One turning vector, and how many ticks it has turned:
The counts run from 0 to 260.
[ 30 -23  -4  28  15   8   3  11 -27 -19 -20 -14 -12  14 -19  12   1 -18
  12  -5  14 -20  -5 -26  23  18  13 -14  30 -23  47   9   3  11  -2   5
  -3] : 102
[  3   0  -2   0  25  -9 -25  17  -6 -51  -3 -42 -18  11 -28  33 -18   4
   4   9  -5  -5 -15  -9   9  20   0  14 -11  -9  36  -4  -1 -17 -10   3
  11] : 27
[ 16  -5  18  -7 -13  -6 -24 -18 -22   4   8  -1  -4   8 -29  21  -1  -3
  43   5  14  -6  -8 -26 -15   4  10 -25 -33 -24 -18  -8  15  32 -13  40
 -18] : 129
[  1 -10  17  13  26  27  17 -17 -11 -15  22  -3   3   1 -39  15 -15  13
 -14  12  13 -27 -35  -5 -15   3  40  17   7   9  29 -15   8   0 -14  23
 -19] : 196
[ 10  23  -3 -35  22  28 -11  -4  16   1   7 -17  20   7  12  50  -5  -5
 -31 -27 -14 -12   0  -9 -19  23  21   6 -13 -12  -5   7  -9  21 -15   5
 -18] : 46
[ 18 -18   5  14  19  10  -2   1 -30 -30  -2 -20  -2  10 -40  24  15 -19
  16 -23  25 -28 -10 -10  16   2  13 -29  11   3  34  14  16 -16  -5  -3
  24] : 100
[ 25 -29  16 -10  13  23  -2  -2 -23  -7 -10  -8   7  -2 -11  15 -18 -12
  -4 -45   5 -11 -29   4  -4 -33  33  -7 -23  26  -5  13  40  -4  11 -16
   8] : 173
[ 13  -8 -22 -10  23  -9 -23  -3  -8 -54   4 -36   3  -6 -24  35   8 -19
   2  -5   3  12   2 -13   6   3  -8   4 -28 -31  27  -8   3   7 -10  22
  21] : 25
[  6 -49   3  29  14  57 -15 -10   0  25 -18   1  20  -5  14  18   8  20
  -2 -22   4 -25   0  -3  -6  -9  -4   7 -14 -20  32   7   6  -5 -28  -4
 -10] : 79
[ 30  28  -1 -27 -15  -5  -3  22  11  -4   8 -17  13  19   9  44 -17 -22
  -8 -19   4   1  15 -21 -13   3  38  -5 -20   6  -9 -40  -4   4  21   1
 -30] : 43
[-11 -29  12  -2  -9   3   0  16  -5  22 -28   0   0   5 -15  47  24 -12
   3  20  -3  -8 -20  20  32 -21 -12   4  -7  27  45 -11  11  15  31  -3
  -4] : 94
[-16 -33   6  27 -26  15 -11  20 -11  12 -16  21  19  -8 -10  -7  -1 -10
   6 -12  12 -11 -40 -28  -2 -35 -11  13 -28  -4  38  -9  11  -9  -6 -14
 -12] : 83
[ 25 -38  22 -12   9  23 -24  26 -13   6 -32  -3 -19  -8  -1  23 -22   7
  -9  -9 -18   6 -34  18  12 -11  21  25  -5  18   8  -7  -6  20   5 -22
 -11] : 169
[-22 -29  -4   6  24  22   0 -11  13   9 -16 -30  26 -19  -1  26  -4  14
  39   0  -2 -23 -28  25   4   3  15 -19 -23  -1  12  -2  27 -31 -13   3
  11] : 4
[-17  -5   6  40  12   7 -21 -12   2  10 -11 -15  26  -2 -17  17  -1  17
  31  -6  -1 -36  -2 -25  -7  -5  -8   5 -30 -13  26  17  20 -12 -44  -4
 -15] : 218
[ 18 -29 -24 -20 -28  31  17  28   8  -2  -6  -5  20  39  16   8   8 -18
   3  20  27  -2 -35 -23   3  10   0 -14  -2   3  25  -2   4 -34  -5  -5
  -7] : 71
[-26   5   4   4   7   9  15   0  18 -20  -9 -21  11  -4  -9  17 -34 -38
  28  -4  -7 -20 -10 -12   1 -14  -8 -13  -1 -52  43  19  24  24   3  -9
 -16] : 113
[ -3 -17  28  -8  10 -10  29  -6  24  18   1  16   7  12 -41  12  -2 -17
  19  18 -16  -2 -43  13   7  -2  23  13   7  12  30  -6  22   2   5   2
 -44] : 200
[  4   2 -12   1   9  18  30   3  -2 -11  -7 -27  23  31  -5  29   9  -8
  31  16  21 -46 -28 -10 -12  13  14 -19   3   0  16   6  23 -24 -25  32
   4] : 207
[ 31  -8   0  -2 -44  18  -5  11  -4 -16 -15  -8  30  11  15 -12 -39  -9
   4  13 -15 -12 -23 -23  27  10   4  -6 -43  -9  -2 -13 -19   2 -10 -18
  -7] : 147
[ 14  11  36 -11 -10 -13 -20  -6   8  16   7   9   6   8 -44  21   4 -11
  43   8  -3   9 -13 -14   7   6   5 -33 -26  -1  -2 -10   8  20 -10   1
 -32] : 127
[-16  24  -1  -4 -19  -7  -2   8  23 -27   6 -16  14  -1 -17  34 -32 -29
  40  10   4 -16  -6 -10   8 -24  10 -24  -5 -16  21 -41  -6   7  16  -8
 -11] : 116
[ 36 -10  10  -5 -30  -3 -19  -9  16  -3  11   8  20  22  -6  17 -17  11
 -15 -33 -15 -14  -6 -11  22  17  18   0 -50   9 -15 -40 -18 -23  -2  -3
  -2] : 150
[ -1 -27  28 -15  -3 -11  27 -10  15  24  -2  15   3  16 -26  15   4 -20
  28  17 -15 -12 -34  14   4 -17  16   8  -5   0  22  -9  37   7  14  15
 -39] : 201
[ 19  -9   8 -18 -21   5 -32  18 -31  -9  -7 -12   5  10 -24  36   9 -26
  26  10  -3 -24   3  -1  27 -10  12 -19 -43  16  -9  13   5  19   3   4
  18] : 235
[  6 -19 -13 -29 -28   3 -42  27 -13 -11 -12   9  12  -3  -7  28  21 -24
  -5 -17  12  28 -33 -21  -2 -16 -17   5 -42  -5   5 -14  -4   4  -4  14
  14] : 160
[ 19 -10  -2  -5  15  -5 -27  20 -17 -28 -18 -33 -22  -1  -9  31 -26   9
   1  37 -24   2  -6  -7  24  11   9  29  -8 -18  34 -14  -9  27   5  -5
 -10] : 29
[ 40  33  -5 -23 -16 -15   2  32  17 -14 -12 -14   7  17   8  42 -25 -23
   2 -20   3   6  -1 -27  -7   9  31  -1  -1   3  -5 -29  -2  18  11  -1
 -28] : 42
[ 24 -16   0   6  23   8 -18 -13  14  20   1   4  41 -15 -13  24  17   2
  34 -14 -21 -35  12  11   6   4  21   1 -11 -14   8 -11 -13  -5 -42  -3
 -16] : 215
[-10   8  21 -12  20  33  -8  12  13  -3  -5  -1  19  -8 -16  22  13 -16
   4 -13   9   9 -37 -10  -6 -19 -19 -25  19 -11  48   5   2   4 -17 -36
 -29] : 188
[  1 -25  -6 -42  -5 -15 -28  13  34  12  11   0   5  -1  -1  32  -8  -2
  38  10 -34   6 -21   7   2  26  24  16 -19 -14 -12 -19  -4 -18 -10  -6
 -23] : 138
[ 24  14   9  -3   1 -11   3  -1   4 -26 -21 -33  -5  25 -12  23 -30  -9
  12 -23  -9   0 -16 -41   1   0   9 -12 -14   3   4  26  48  -3  -4 -24
 -14] : 38
[-10  23  12  -3  17  11   2 -45  11  -1  16 -21  18  10 -28  49  -7  23
 -10  18  -9 -21 -12 -17  21  29  25 -15  -4   4  26   3   3  20  -2  -8
 -16] : 122
[  2 -41  -2 -37   1  14 -29 -15  13  11   8 -14   6   1  15  30 -11  14
  38   8 -24 -14   2  16  -7   2  18   7 -42 -28 -18  -2  16  -4  -4   8
  -2] : 140
[-27 -10 -18  -2  34  -5  -1 -17   6  13   3 -15  22 -26 -16  37   0 -20
  12 -39  -3 -14   6 -10  -8  -8  39  -5  -6 -24  26  15  34   8  10  -6
 -13] : 110
[ -5  26   2  -8 -16   1  -6 -16  -2 -20   9 -13  12  -2  -2  54 -26   4
  17  13   6 -39  -6 -12  10 -15  26 -16   5 -22   9 -44 -10  30  13  19
   5] : 118
[ 25  -2  11  12 -23 -15  -8 -19 -11 -11 -12   5  30   5   2   8 -11   8
  15 -20  -8 -44 -23 -15  32  -3  18  -8 -19 -14  11 -47  -6  -8  -5  14
  12] : 11
[-11  20  -1  -9 -23  -3  -5  -1   4 -22   9 -13   5   8  -8  46 -28 -11
  26  21   6 -26  -1  -9   6 -28  15 -18  -3 -23  17 -48   1  21  25   5
  -3] : 117
[ -8 -14  10  -8  -2   6 -38  23   0  27  -5  -3  -7 -10  -6  41 -21 -15
   8 -40 -11 -15  14  -1 -11   2  45  11 -32  -1 -17   9   8  10  16 -12
 -17] : 246
[ -8  -2  -5 -13   1  -5  -1  15   1  -9   9 -19  -7  25 -22  18 -20  -7
  10  18  -3 -12 -32 -33 -12  62  25  11 -17 -17  10  14  -5 -15 -13  25
 -18] : 134
[ -8  -7  12  10   3   5  -6   0  24  -8 -28 -18  -6  22 -22  54   1   6
  10  21 -34 -22 -11  12  23  21 -18  26 -29   4  18  28  -2  18  -7   7
   3] : 230
[  2 -24   7   6  21  14  31 -22   9   7   4   8  10  -1 -29   3  -7   2
 -14  26  -7   1 -41  -3   6  11  27  27  15  -5  40   3  10  27  -9  11
 -37] : 198
[ -1 -19 -16  -1 -15  30  -8  -7  12 -10  -9 -36  26   5  11   9 -31  14
  23  22  -2   2 -18 -23   5   7  -4 -18 -50  -8   4  10  28 -18 -20 -24
   0] : 144
[  8  -2  22 -18  -3  53 -16 -22   1  -8  15  -7  -2   6  -6  52 -27  17
 -29  -5   4 -12   0   6   5   9  28 -13 -19   8  -8 -22 -19  27  21  -2
   4] : 258
